Each row of D is roughly a mix of the hidden directions of one of several groups.
D (124 x 12):
[[ 26   7  48  35  28 -10  24  22  28  10  46  11]
 [ 22  -1 -37 -38  -1  -3  17 -28  55  40 -17   7]
 [  8 -24  22 -31  10  13  25  10  14  51 -56  22]
 [-21   8  20  32  18   7 -40 -52   5 -12  37 -35]
 [ 39 -29 -52 -15   5  -2 -15  -1 -25 -23  51 -12]
 [ -7 -44  41  -6   3  17  20  29 -29  29 -49   9]
 [ -3  15 -16 -23   2  -7  22  41 -10   0 -70  33]
 [ 22   9 -53 -11  15  25 -53   4  12 -26 -27  25]
 [-16  46 -12  30 -15  -1 -32  -2 -17 -56  32 -17]
 [-43  13  61  22  -2   9  22  -5   3  33 -35 -16]
 [ -2 -18 -48   3 -32 -23 -50  -3  35 -20  -1 -34]
 [-52  34  -5  10 -28  24  -6  19 -40 -30   1  32]
 [ 16  31 -23  13 -24  33 -25  27  32 -48  33   2]
 [-37  -9  37  -1   4  28  28  42 -45  29 -18   4]
 [  1 -50  34 -14  26 -33   5 -40 -20  39  -4  14]
 [ 20  -1  20  39  23 -39   0  13  11   6  66 -17]
 [-11  21  55  16  27  33  24 -13 -50   3  -1  23]
 [-44  24   3  14  20 -23   6 -29  21  62 -24   0]
 [ 21  19 -40 -11   3 -23   0 -39  55   4  42   2]
 [-16  14   5 -25   1 -10  23 -59 -52  26 -14  23]
 [ 25 -12  24 -43 -13  -4  45   2 -52  22   1  27]
 [-20  38  34 -17   3  32  49   3 -41  24 -15  15]
 [-39 -40  25  -6 -23 -46   6 -21   2  11  22 -43]
 [-26  20 -22  -4  50 -12 -60 -26   3 -14 -29   2]
 [ 25 -30 -10   1  21 -21 -26 -51  -4 -20  50 -27]
 [ 22 -13  47  16   9  -1  41 -18  22  15 -29 -51]
 [ -2  12 -30  20 -12 -16   0   4  85  -1 -19   0]
 [ 23  15  30  36   7 -39   8  42  11  -4  52 -14]
 [ -4  -5  -8 -11  -5 -43 -41 -22 -32  42  45  17]
 [-26  32 -38 -11 -17   4 -20 -54  17 -39  22 -14]
 [-25   1 -36 -38 -36  32 -33 -12  -7 -19 -45  -5]
 [  5 -20  20  -3 -40 -22  40  13  30  59  11 -12]
 [ 12   9 -61  -2  22  21 -41 -26   3 -24 -38  12]
 [-46  44  47  21   0  -4  -2  -8  22  17 -42  -4]
 [ 35 -12 -65 -18  12   3 -18 -11 -15 -39  32  11]
 [ -6 -30   9  15  41 -14  18 -57  13  13  -1 -48]
 [-27 -24  35  -8  12  25  19  34 -54  24 -31   6]
 [ 49 -30 -54 -32  18  -9  11  12 -11   1  32  16]
 [ 10 -17   3 -19 -44 -13  26  27  39  38  42 -17]
 [-22 -24  52   3 -21 -25  47  -4 -24  39   7 -15]
 [-15  11  -4  -7 -29  13  19  57  -3   7 -56  34]
 [ 61 -32   7  -6  33 -30  21  -5  28  32  -8  13]
 [  6  11 -14 -23   2   9  17  60 -17 -18 -56  27]
 [ -5  43 -35  19 -27  27 -29 -10  39 -31  33   5]
 [-25  -6  47   3  13 -26   1 -40   3  62   1  16]
 [  3 -56 -21  -2 -45   5  -7   2  -7 -13 -53  24]
 [ -5  35 -56  -6  28   9 -43 -19 -32 -10 -26   0]
 [-27 -20 -19 -45 -21  33 -16 -27  -7   1 -55  14]
 [-46  10  37   0  19  11  -2 -13 -45  25 -45  22]
 [-46  33  29  21  -2  28  19 -41 -19  34   4 -21]
 [  4 -29  16  16  -6 -22 -28 -52  -1  -5  52 -35]
 [-20 -25 -34 -33 -48 -10  -3  -8 -26   3 -51 -16]
 [ 47 -39 -46 -24  25 -13  -5  -6 -20 -33  25  -4]
 [  8  18 -40 -11 -11  25  36  52  20  -5 -39  24]
 [  0 -17  -1 -38   3  16  35  -3  17  53 -49  26]
 [-14 -47  43  -7  -4  18  19  34  -8  45 -33  -5]
 [  2 -21   6 -35  18  10  37  11  -3  54 -37  38]
 [-13  29 -16  19   2 -11 -14  -8   8 -20  77 -33]
 [ 22  18 -12   0  29  44  -2   3   5 -32 -48  47]
 [-13  11  54   7  31   9  44 -10 -46  20  20  11]
 [ 11 -42  42   1  -6   8  62 -15 -11  11 -27  26]
 [ -2 -38  32  15 -20 -41  41  -8  13  30  32 -26]
 [ 37  27 -29  -2  -9 -19 -30 -31  61 -19  -2  12]
 [ -5 -16 -34  -5 -56 -14 -42   9  43   8 -12 -27]
 [ 26 -39   6 -27  25  -2  32  10   2  52 -36  23]
 [-55  22  30  34 -20  -9 -10  -7  31  17 -44 -11]
 [ 23  -1  28  26   8 -27  23  21  29  33  60  -7]
 [-16   7  -2 -15 -23  16  24  40 -30   1 -60  38]
 [ 39  -6 -44 -10   0   4 -27 -15   2 -39  57  -1]
 [  9 -28  31  15  -2 -34  34   1   0  36  59 -15]
 [ 12  21  18   1  52 -25  14 -29   7   1  61 -20]
 [ -7   9 -20  -4 -16   7  10  68  -1 -16 -59   7]
 [ 43 -28 -40 -33  25  -7  -9   9 -45 -22  25   7]
 [ -2 -45  23 -30  11   6  27   7   6  47 -39  36]
 [ 27  31 -20  26  15  10 -31  29  33 -58   1   5]
 [-21   1  32  21  15  11 -22 -73   9   6  35  -7]
 [  5 -17  20   2   2 -18  43 -12  13  55  54 -11]
 [ 35 -15 -56 -10  17   8 -30   2 -10 -40  41   1]
 [ 17 -26  35 -26  43 -13  35 -19  23  45  -7  18]
 [-20 -16  49   7   4  22  18  46 -43  22 -29   8]
 [ -7  -7  38 -16  25 -11  11 -54 -51  32  14   3]
 [ -5 -33  24 -13  19  16  32  40 -38  48 -24   4]
 [ 15   7  44  26  19 -12   9  23  18   9  70  -2]
 [ 15 -21 -56  -4 -19 -35 -40   8  42  -8 -11 -17]
 [-27  -7  65  13  42   2  10 -12  -5  43 -11 -12]
 [ 32  15 -47  10  -8 -25 -29 -24  33 -28  37 -21]
 [ 32 -14  -5 -25   1  -1  20   9  38  49 -43  36]
 [-11  12  54  14  44  23  18 -14 -48 -10   9  22]
 [-11 -27  12 -24  -1  25   9  36 -30  36 -55  23]
 [  8   0 -38 -13  18   9 -57   9 -16 -52 -26  17]
 [-52  -3  13  15  13  -2 -19 -34 -16   1 -64  14]
 [  5  -6 -54 -35 -38 -27 -13  23  22  33 -26  -9]
 [-36 -10  50 -11  -6  29  25  30  -9  42 -32   6]
 [-15  32  12  38   3  -2 -20   7 -36 -54  37 -23]
 [ 10 -19  13  20   2  -1 -28 -40   1 -25  58 -45]
 [ 53 -41 -32 -33  12  -8  24   3 -29  -3  33  -5]
 [  5  23 -15  16  41   7 -31  -5 -40 -41 -44  21]
 [-45  15   5  16  22  41  35 -39 -18  24 -27 -16]
 [ 15  18 -14 -15  13  35  -9  18 -28 -35 -54  41]
 [-26 -31 -21  -6  -9   9 -31 -53 -28   7 -50  -3]
 [-18 -10   9 -14 -31   0  -1  26 -78  28   0  10]
 [-13 -38  28  -9  11  17  30  43 -37  46 -17  -6]
 [ 15   1  30  44   9 -22  -3   6  29  26  62 -18]
 [ 34  -4  26  41  25 -19   8  14  15   1  66  -1]
 [-23 -35  55  17 -12  20  14  30 -32  10 -38  -9]
 [ 22  15 -41 -24   0 -16   9 -41  61  16  12  15]
 [-17  41 -30 -10 -18  25   1  47 -15  -9 -38  38]
 [-15 -34  22 -14 -13  28   2  42 -22  34 -53   3]
 [ -8  45   7  37   6 -11 -15   1 -17 -48  52 -12]
 [ 19  12  -4  -9 -40 -11  -7  68  30  12  10  34]
 [ 14 -11 -58  -9 -18  -8 -44   1  51   7 -23  -6]
 [ 11 -28  19 -33  18   8  25   7   2  45 -50  36]
 [  6   6  21  33  34 -35  -1   3  19   8  68 -19]
 [-12 -20  24 -11 -20 -40  40   6 -18  42  41 -28]
 [-11 -12 -48   4 -47  -1 -29  42  18  12  35  15]
 [  5  36  45  25  28 -10  19 -17  17  -4  40 -44]
 [-11  -4 -45 -48 -28  19  -8  -4 -12   4 -59  10]
 [-11  -9 -27   6 -62  27 -18  41   0   4 -42  10]
 [ -5   9  45   1  48  14  51 -18 -24  22  11  25]
 [-44  40  30  32  -4  -4 -18 -36  32  32   9 -12]
 [  7  39 -27   9   1 -20  -9 -51  18 -50  29  13]
 [-42   4 -16 -32  -1  -4 -25 -19 -38 -15 -60  -4]
 [-42  27  49  10  -8   8  22  -8  14  38 -42  17]
 [-15   4 -42 -30  -3  22 -19 -18 -31 -16 -63  10]]
One row of each group comes first, with its name. Which group is each row after those in?
[ 26 -22 -15  19 -16  12 -19  51  34 -39  25 -31] : F
[-38 -36  54  -5  11  19  19  16 -41  20 -22 -10] : T
[ 33  -7  15  27  37 -35  16  15  39   9  51   3] : Q

[  0 -14 -47  -9 -16 -37 -53   8  41  -4   8 -26] : Q
[  0  22 -10 -26 -15  14  22  48 -23   3 -46  48] : F
[ 15   6 -35 -31   2 -10  12 -45  62  27   9   2] : T
[  7 -19 -37   1 -39 -30 -37  18  37 -21  20 -34] : Q
[-38   8  34  29 -16   1 -43 -44 -24  -5  25 -23] : F
[ 27  17 -15  34  27  12 -47  11   0 -58  20   6] : Q
[ 29  -8  46  44  11 -29  30  24 -11  13  41   2] : Q
[ 15   9  12  22  42 -26  -5 -18 -39 -39  44 -27] : T
[ -8  11 -14 -10  36 -15  39 -49 -17  -3  51 -22] : T
[-17 -18  41 -17   3  21  24  -8 -16  12 -68  26] : T
[-10  47 -27 -10  13  17 -16  10 -17 -39 -58  13] : Q
